One turn moves every row onto another: examples first, then more rows asked
lirev: [  0  16   9  -7  -3  23   5   8  -1  25   7  20   3   1 -21  -8 -40  -1
  -1   5   1   1]
mula: [ 18  -4  17 -36 -14  19 -14  27  -5  -5   2  -4 -16 -10 -14  -2  -6  -6
   1   5 -15   6]
zade: [ 10 -10  19 -11 -20  28  17   7   5   6  24  -3  12  -6 -13  11  37   2
   4   7  10   2]
raza: [  3 -18  -3  10 -25  44   1  17   2  15   4   3   7  -9 -30   5  -7 -13
  20   5  14  -3]
Batir: [  2  -8 -11 -28 -32  15  20 -14  -4  14  13  12  15  -5 -15 -10  21  -1
   8   3  -7   1]
Lerok: [  4  -7  28 -15  -6  27  17  13   5  -1  28 -24 -12 -10  -7  19  -7  -4
   1  -7  10   7]
Sifuv: [  8  10  23 -25 -18  24   3  -6 -14  17  -9  18   5  -7 -15   0  -1 -11
 -27  13  27  -4]
ditar: [  3 -21  32 -18 -17  26  12 -10   4   7  11  -5 -18  -8 -34  14  19   3
  -4  14  -2   1]
sadaf: [  6 -11  -2   7 -10  29 -12   5  16   7  16 -11  -3  -3 -22  17 -13  11
  20  -7  -1  -5]
mub: [  8 -23  21 -33 -34  20  21 -17   0   9  14  11  11  -2 -24 -18  -2   6
   6   9  -2  14]
bom: [ 11  26 -11 -15  -7  28  -4   4  -7  17  10  11   5  -3  -9 -17 -24   0
   7   0   9  -7]
Veb: [ -8  -4  22   1 -18  26  10  18  14   7  31  -6  -8  -5  -1  21   2  -1
  14   0   8  -9]
tubon: [ -3   6  12 -16   8  11  14  -3   6   4  12   6   1   2  -8   1 -20  -4
  12 -17  29  15]
zutav: [ 14   6  16 -28 -14  29 -32 -10   1  16   4  -9  12   4 -11   3 -18   2
  -4  26   6   1]
viga: [ 13   4  31 -19 -23  23 -22   7   0  19  -5  -8   7 -12 -21 -11   8 -10
  -1  21   1 -12]
Badu: [ -6 -19  -6 -12 -16  30 -11  -1 -13  23  21  16  26  -6 -27  11 -14 -16
   4  -5  -2  14]
Nosi: [  3  -5  23 -23 -24  26 -12  33 -15   2   2   7  -8  -6 -11 -14   0   0
   5  16 -14   1]
zef: [  2 -18  18 -12 -13  10  -6  10  -1  11  20  -1  24 -22 -27   7   0  -7
   1 -21 -16   5]
Lolu: [  8  -7  27 -10 -30  27  -5  -3   2  18  10  42   6  -5 -24   2  -1 -13
   1   0  28  -3]
ledoz: [  8  -8  14 -14 -19  14 -10 -16   4   4  29  30   7  -7 -15  12  -4  12
   3 -25   9  -2]
gife: [  3 -23  29 -17 -31  30  13  -5   4   0  16  -2   1 -10 -16   8  26   8
   0  22   5 -11]
sirol: [  3  -8  38  -3 -24  22 -13  18   1  22  16   9  28  -9 -24  -9   5  -3
  11   3  -2   1]
fesi: [  4  -8   8 -19 -16  22   7  -1   5   6  10  19   9 -12 -19  -3 -52  -6
   1   4   2  -4]
zopo: [-11  -8  13 -24  -2  17  13 -16  -8   3  -4   4 -18  -6 -18  -9 -26  -9
   5  -7  24   5]
masit: [ -3  -9  14 -14 -23  18  -4  42  -5   3  12  16   8  -5  -8   1  -1  -4
   8   5 -17   4]
keme: [  0  -2  -3 -22 -21  20  -1 -30  -1   6  17  26 -21  -6 -25  10 -12  14
  -2   9   5   1]
biti: [ 12  -8   9 -27 -13  11  -5  35   3  -4  10   5   0 -10 -14  14  -7 -11
   4  -5 -18   9]
vis: [-20  -6   7 -16 -21  20   7 -13  -4   2  -3  13  -7  -5  -2 -12 -16  -6
  14  10  26 -17]
Zel: [ 10  -2  -1 -19 -16  27  12 -12  -5  12  20  35  -6  -7 -34   8  -7  -7
   4  -2  19  24]
Dekor: [  5  -6 -13 -24 -12  19 -27 -16   3  15  10  -1   6  -4 -22  22 -16 -12
   0   5  -8  -1]
dopo: [ 15  -1  31 -31 -17   9  15 -12  19  21   5   7  -1   9 -28  -1  -5   3
   2  19  -1  17]
Sazi: [  7   7  12 -29  -7  11  -3 -20 -13   3  10   5   4 -10  -8   9  -4  14
 -26 -12  10  -3]
Guva: [ 16   1 -13 -26 -21  28  -1  -5  -1  -1  13  10  11 -16  -5 -13 -35  -5
   8  -2   9 -10]
gemu: [ 11  10   8 -21 -19  28  20  -2  -3   9  18  26  20  -2 -12   4  -5   2
 -10  16  29  21]
Meni: [  2  -6  22 -16 -18  38 -15   5 -16  24  16   7  32   4 -17 -10 -16  -3
   2  17  10  16]
senan: [  2  11   8 -24 -25  20   6 -19   0   1  15  18   5  -1  -2   5 -10  23
 -12  27  15  -1]
pidad: [ 12  -8  22 -13  -5  25  17   2   5  14  18  -5  -8  -5 -31  18  29  -4
   0   0   3  12]
bis: [-12   7   5  -8 -10  13   9   1  10   3  11  17  11   3   7  -2 -10  -1
  19  -1  32  -7]
rofi: [ 13  -5   9 -27 -13  12 -15  -3  -2   7  -2 -18   4 -26 -26   7   4 -15
 -11  -3 -11  -7]
Fopu: [  1 -12  22 -18 -18  42  16   9 -13   2  14 -21 -25 -17 -13   3  -2 -15
  -1   5  13   0]
gugu: [  9  13  -2 -24 -15   4  15  -9  15  25   5   9   3   7 -19   7  17  -3
   3  11  -5   5]
Gug: [  3 -12  12  -4 -17  46  11  17 -13   9  -6 -19  12  -9 -21  -6 -16  -4
  -5  19  17   3]
bofu: [  7  -4  12  -8  -2  30  -1   4   1   2   4 -33   2  -3 -14   7 -22  19
  -5   7   3   1]
fetol: [-12  -8  18  -2 -30  39   9  15  -5  10  17  -2 -21 -11  -6   6   8 -12
  14  11  11 -17]

fesi -> Guva
Gug -> raza
biti -> mula
Now these:
dopo -> mub
viga -> sirol
ditar -> gife
fetol -> Veb
Zel -> keme
Badu -> Dekor
Sazi -> Sifuv
bis -> tubon

